Small tables with named rows and columns. After each table, cells are looked up by row and column.

bulune:
columns: silela, pivusak, voror, tar, tuduse, zat
tus: [-7.621, -1.584, -66.945, 29.506, 33.781, -40.673]
ronad: [29.509, -25.018, 33.352, -27.444, -13.241, 26.001]
zel: [-40.173, -61.921, -62.553, 7.926, -49.486, -15.566]
fudit: [-47.679, 3.052, -35.949, -45.822, -26.916, -41.589]
zepin: [-17.994, -16.733, -41.220, -17.864, -18.980, -8.093]
dobasos: [-49.956, 3.067, -44.089, 16.306, 19.948, -5.849]
lizav: [-27.180, 4.591, -20.441, -11.812, -31.779, -32.425]
neni: [-34.141, 25.155, -14.126, 24.253, -32.927, 68.528]
dilipa: [12.111, 8.250, -63.691, -13.475, 29.080, -51.510]
bukek: [-17.736, -61.183, 4.405, -56.444, 45.457, -13.244]

What is the pivusak of fudit in bulune? 3.052
What is the pivusak of dobasos in bulune? 3.067
What is the voror of neni in bulune? -14.126
What is the voror of dobasos in bulune? -44.089
What is the silela of dilipa in bulune? 12.111
What is the tuduse of ronad in bulune? -13.241
What is the voror of zepin in bulune? -41.220
What is the zat of fudit in bulune? -41.589

Table fizo
,dal,sumep,raz,sube,zed,sasufo
bak,47,44,39,44,41,46
madaru,22,33,64,45,65,45
nipe,16,52,70,64,77,26
memu,40,62,47,64,52,24
soge,48,42,36,40,37,48
laba,17,49,71,63,79,27
bobor,48,56,40,55,43,32
tez,36,52,52,55,55,32
pugo,38,72,48,76,57,15
seb,57,34,27,34,23,57

sube of tez = 55
raz of bak = 39
raz of pugo = 48
sumep of memu = 62
sasufo of tez = 32
zed of laba = 79
raz of madaru = 64
raz of bobor = 40
dal of memu = 40
sumep of bobor = 56
sumep of seb = 34
zed of madaru = 65
sasufo of bobor = 32
dal of pugo = 38
dal of laba = 17
sumep of tez = 52
Row with the largest sasufo: seb

bazi:
       fesese    mig   mufe  vazinen   dimo    gam  rupimar
rede    16969  56378  48275    87741    718  96601    48549
met     39624  62599  48275    66034  35780  71721    51394
nute    39624  60679  48275    66034  35780  71721    51394
pok     39624  36079  48275    66034  35780  66269    46048
fatu    19402  33567  48275    73035  10161  74083    39177
zuvut   39624  64535  48275    66034  35780  71721    51394
lep     39624  55308  48275    73791  35780  71721    51394
bil     24868  56378  48275    61582   9752  77374    51394
kuza    39624  53910  48275    41980  35780  59239    51394

pok, rupimar => 46048
bil, fesese => 24868
met, fesese => 39624
lep, mig => 55308
fatu, rupimar => 39177
rede, fesese => 16969
kuza, fesese => 39624
kuza, dimo => 35780
met, rupimar => 51394
kuza, rupimar => 51394
met, gam => 71721
kuza, mufe => 48275
met, mig => 62599
bil, vazinen => 61582

zul =
	gaz	vur	piz	vud
bukiz	164	109	168	120
sir	210	215	110	134
sikifik	138	123	128	128
zazi	139	154	156	147
popon	74	79	209	164
mipamuf	113	177	161	34
vam	80	89	111	155
sakuvik	129	182	172	81
mus	142	138	145	150
ser	175	114	155	122
fezi	146	126	148	137
tibufur	138	158	110	134
lem	121	60	97	173

What is the gaz of mipamuf in zul?
113
What is the gaz of sir in zul?
210
What is the gaz of popon in zul?
74
What is the vud of lem in zul?
173
What is the vud of sakuvik in zul?
81
What is the vur of popon in zul?
79
What is the vur of tibufur in zul?
158
What is the piz of sakuvik in zul?
172
What is the piz of sir in zul?
110
What is the piz of zazi in zul?
156
What is the vur of zazi in zul?
154
What is the vud of mipamuf in zul?
34
What is the piz of tibufur in zul?
110
What is the vud of bukiz in zul?
120
What is the piz of mipamuf in zul?
161
What is the gaz of sikifik in zul?
138
What is the vur of mipamuf in zul?
177
What is the vud of sikifik in zul?
128
Which row has the largest vur? sir

